Each row is where one point has got to under a steady rotation. How many ticks took it there?
The counts run from 0 to 36.
[ 31.3  41.4  26.7 -14.0  55.0  16.0 -32.7  13.7  41.6 -16.9  20.5  56.2
  36.9  23.2  -8.2   4.6 -33.4 -59.5 -21.2  -8.6 -24.3 -19.2 -22.0  21.1
   2.7]
7
[ 59.8  13.2  10.3 -48.4  13.8   0.1 -47.4   1.3  44.2  29.3  12.9  43.8
  52.5  26.1   0.0   4.0 -27.8 -12.3 -43.0   2.7  -1.2  14.1 -33.4 -19.8
  16.2]
2
[ 10.3  21.3  35.6   6.8   1.7  14.8 -11.5 -10.3  35.9 -45.2  18.9  42.0
  39.5   8.3   7.1  -0.1 -35.1 -73.9  31.9 -23.9 -55.3 -20.4   1.5  -5.0
  11.9]
26
[ 32.4 -28.9  24.6 -12.5 -45.3   7.7 -18.6 -57.1   7.0 -27.2   1.2  26.7
  57.4  15.1   5.3 -30.7 -13.1  -6.0  10.0 -32.5 -25.2  21.6 -15.8 -58.7
  40.1]
32
[ 23.1  20.4  44.3  15.4  39.9  21.6 -11.7 -14.7  11.8 -23.3   1.8  62.1
  37.5  22.4   1.5  -2.7 -24.7 -62.3  -2.0 -17.8 -42.4 -29.8 -19.0  29.2
  -8.1]
15
[  6.4 -28.4  24.6  20.8 -20.6 -13.6   2.6 -60.6  -2.5 -35.6 -18.6  21.2
  41.0  34.3  -7.0 -52.5  -8.1  -1.0   5.9 -45.4 -46.4  -8.7 -12.4 -35.5
  41.6]
35
[ 76.1 -12.3  59.1 -23.7  18.0  13.5 -28.6 -24.9   1.6  20.1  -1.6  52.2
  59.5  36.0 -11.4 -24.5  -7.2 -12.2 -44.8 -11.6 -10.4   6.7 -47.4  -7.8
   7.9]
9
[ 46.3  14.2  57.1 -41.4  17.3  25.2 -38.4   5.2  33.4 -18.3  29.5  55.3
  44.1   3.1 -11.2  15.5 -41.5 -60.7 -10.3  -7.9 -21.7   8.4 -15.5  -5.4
  10.8]
14
[ 70.7 -11.9  38.4 -16.4  24.5   8.9 -26.1  -9.6   1.1  29.0 -16.8  45.5
  60.9  50.1   4.2 -28.9  -5.2   3.0 -50.3 -13.9  -4.6  -8.2 -46.8   5.4
  15.2]
5
[ 50.6   6.7  32.4 -51.1  17.7  18.5 -46.8  12.5  32.7   7.6  24.4  44.5
  56.0   6.3  -6.1  21.2 -34.9 -50.1 -24.6  -0.7 -14.1  19.0 -24.0  -6.0
  15.8]
10
[ 25.6  37.2   0.0  27.0  61.2  -6.5  -9.2   8.5  17.8   8.5   3.3  48.8
  29.6  60.8  -6.5 -10.1   0.4 -43.6 -33.5  -4.3 -31.7 -48.1 -38.2  33.7
  -1.2]
0
[ 54.8  -7.9  23.5  -7.0  26.7 -13.3 -22.7  -8.5  12.4  26.9  -9.5  47.2
  51.0  62.3  -8.5 -38.4  -2.0   9.2 -51.9 -10.9 -12.9 -14.1 -53.7  12.6
  17.0]
1
[ 62.1 -24.7  60.6 -36.8  -2.8  10.6 -27.3 -24.4   9.7   5.7   2.8  53.7
  61.0  27.1  -2.1 -11.8 -20.6 -16.8 -38.7  -9.7 -18.2  23.2 -27.2 -18.6
  12.4]
13
[ 14.8 -16.3  45.8  38.1  -3.7  -8.4  -5.3 -43.0  -0.9 -27.1 -10.3  40.8
  40.4  45.1  12.5 -33.4  -3.2 -35.6  12.7 -41.3 -56.5 -23.8 -13.2 -11.9
  18.7]
27
[ 16.3 -12.5  41.8  34.0 -15.7 -17.6   2.7 -56.1  -7.3 -33.9 -11.2  34.2
  47.7  37.4   6.1 -39.2  -2.9 -19.2  12.2 -46.6 -57.3 -25.9 -17.3 -20.7
  28.5]
31
[ -2.2   0.1  10.2 -27.6 -25.0   1.6 -32.0 -15.3  42.0 -45.0  21.4  36.4
  48.0  -8.0  -1.7  -3.8 -34.9 -52.0  32.0 -32.9 -51.4  14.3  -2.5 -48.7
  37.5]
33
[ 47.4 -29.1  60.8   2.8 -29.0  -1.7 -14.2 -59.0 -12.3  -9.8 -12.6  40.8
  49.6  30.8  -1.2 -33.0 -22.9 -19.6  -9.1 -34.6 -35.5   5.9 -24.4 -24.7
  23.7]
24
[ 17.0   9.4  55.2  33.3  30.9   4.7  -3.0 -35.9   9.6 -19.0   1.6  52.1
  38.3  37.4   3.2 -13.8 -13.8 -58.1  10.4 -33.7 -45.5 -37.9 -18.2  20.4
   4.3]
19
[ 39.8 -42.2  43.5 -14.6 -45.7  -5.6 -19.2 -48.2   3.1 -21.2   0.6  35.8
  62.2  22.1   6.6 -27.2 -16.9 -13.0  -2.6 -34.9 -42.5  12.0 -18.0 -48.6
  17.3]
28
[ 39.6 -13.4  43.3 -38.4 -35.8  14.2 -38.5 -27.3  16.0 -22.9  22.8  34.3
  48.6  -7.7  17.6  -1.7 -30.8 -43.7   5.1  -9.4 -39.9  14.7  -3.2 -37.1
  24.3]
25
[ 23.3  -1.2  23.5 -30.5 -33.2   6.6 -30.6 -16.8  30.8 -33.3  26.0  29.2
  54.0  -4.7   3.3  12.6 -45.2 -45.6  19.6 -27.1 -39.0  15.5   2.8 -49.8
  33.7]
29
[ 48.4 -15.1  43.5 -32.8 -25.1  19.2 -31.5 -24.7  17.1 -18.8  15.7  39.3
  60.4  -4.5   5.6   1.6 -34.2 -33.9  -5.0 -22.7 -25.8  21.1 -12.2 -35.6
  17.2]
21
[ 37.1  15.4  47.7 -22.5   9.1  20.0 -27.7  -8.8  42.8 -26.1  25.6  46.2
  41.3  -1.5  -2.9   6.7 -31.1 -66.9   6.8 -14.6 -41.5  -1.3 -10.4  -7.7
  12.7]
18
[ 54.8 -21.3  71.1   8.4  18.5   0.2  -7.0 -42.2 -20.1  -0.9 -14.4  52.8
  44.3  44.8  -0.7 -40.1  -1.9 -11.6 -20.7 -21.9 -29.6  -9.4 -28.4  -0.8
   2.8]
16
[ 46.0 -26.6  66.6  10.6  -4.9  10.5  -6.9 -56.5  -8.2  -3.3 -17.5  49.1
  48.7  30.3  -5.5 -23.1  -9.1 -26.7  -4.6 -23.9 -31.5   0.0 -33.1 -14.5
  10.4]
20
[ 41.3  -1.5  64.8  11.0  33.4   9.7 -11.4 -34.4  -5.0  -3.7  -8.5  52.0
  46.1  47.9  -1.2 -26.1   3.4 -31.1 -25.5 -19.0 -26.9 -21.5 -36.1  13.9
   1.7]
12
[ 17.3 -23.5  15.9 -27.0 -47.0  -5.1 -15.8 -43.4  16.2 -22.5   7.4  13.3
  58.7   5.7  -3.5 -23.9 -17.3 -10.8   7.6 -27.7 -31.0  28.2  -6.4 -67.5
  43.8]
36
[ 36.7  12.0  50.2  25.0  59.3   9.0 -12.6  -8.7   8.4   3.7 -12.4  54.5
  37.5  47.7 -10.3 -22.6  -2.2 -21.9 -31.2 -14.6 -24.4 -34.4 -40.4  25.7
  -3.6]
8
[ 59.5 -27.4  56.8 -34.9 -11.9  23.2 -38.4 -21.5  14.9   2.3   1.0  43.3
  61.1  15.0   3.9  -1.2 -28.9 -27.4 -26.9 -20.8 -20.4  26.6 -14.9 -24.0
  14.9]
17
[ 57.9  20.8  22.6 -50.4  15.8  20.3 -47.8   9.1  37.7  14.4  14.5  45.4
  57.9   6.6  -5.7   4.4 -29.9 -36.5 -45.5  -5.8  -9.4  11.6 -39.5  -3.5
  11.2]
6
[ 24.9  22.2  39.4  24.9  56.8   4.4 -10.8  -2.3  22.2   7.4  -6.4  42.4
  34.6  53.8  -7.8 -20.8   2.1 -25.3 -35.2 -11.4 -30.0 -38.5 -41.7  28.6
   4.5]
4
[-12.2  13.3  23.0  17.9   4.2   1.0  -9.5 -28.8  29.6 -54.2  21.1  42.9
  47.8   4.2 -10.2  -6.3 -29.3 -73.4  40.6 -34.0 -66.0 -23.8   2.9  -8.2
  21.6]
30
[-17.5  16.1   6.8  38.7   0.8  -6.8   6.4 -28.9  31.8 -50.3   7.9  35.7
  33.4  21.9  -6.0 -26.2 -21.3 -50.1  38.6 -31.6 -60.6 -25.1  -4.4 -16.0
  31.1]
34
[ 16.5  15.5  43.7  -5.5   5.1  21.1 -29.4 -14.9  36.1 -42.2  24.1  50.8
  37.2  -3.8  -2.0   5.4 -50.4 -71.0  23.5 -23.9 -46.3  -9.9   1.6 -13.1
  16.0]
22
[ 25.8  26.6  39.1   3.8  47.1  14.3 -22.3   8.2  31.6 -28.8  16.4  63.1
  37.3  19.6  -5.8   7.2 -15.6 -70.1  -7.7 -16.2 -29.4 -14.9 -25.0  16.2
  -1.7]
11
[ 21.8  -6.2  55.2  33.8  12.9   7.4  -9.4 -32.4  -8.2 -28.9 -13.4  51.7
  38.5  33.9  -1.2 -25.4 -25.0 -51.0  17.3 -36.2 -46.1 -31.7 -16.4   4.0
   1.3]
23
[ 39.0  46.8   9.9 -20.4  40.7   9.1 -31.9  19.4  48.8  -0.8  20.5  49.9
  44.3  25.5   1.4  15.0 -36.3 -48.6 -18.2  -2.9 -22.3 -12.6 -24.0  16.2
  15.0]
3
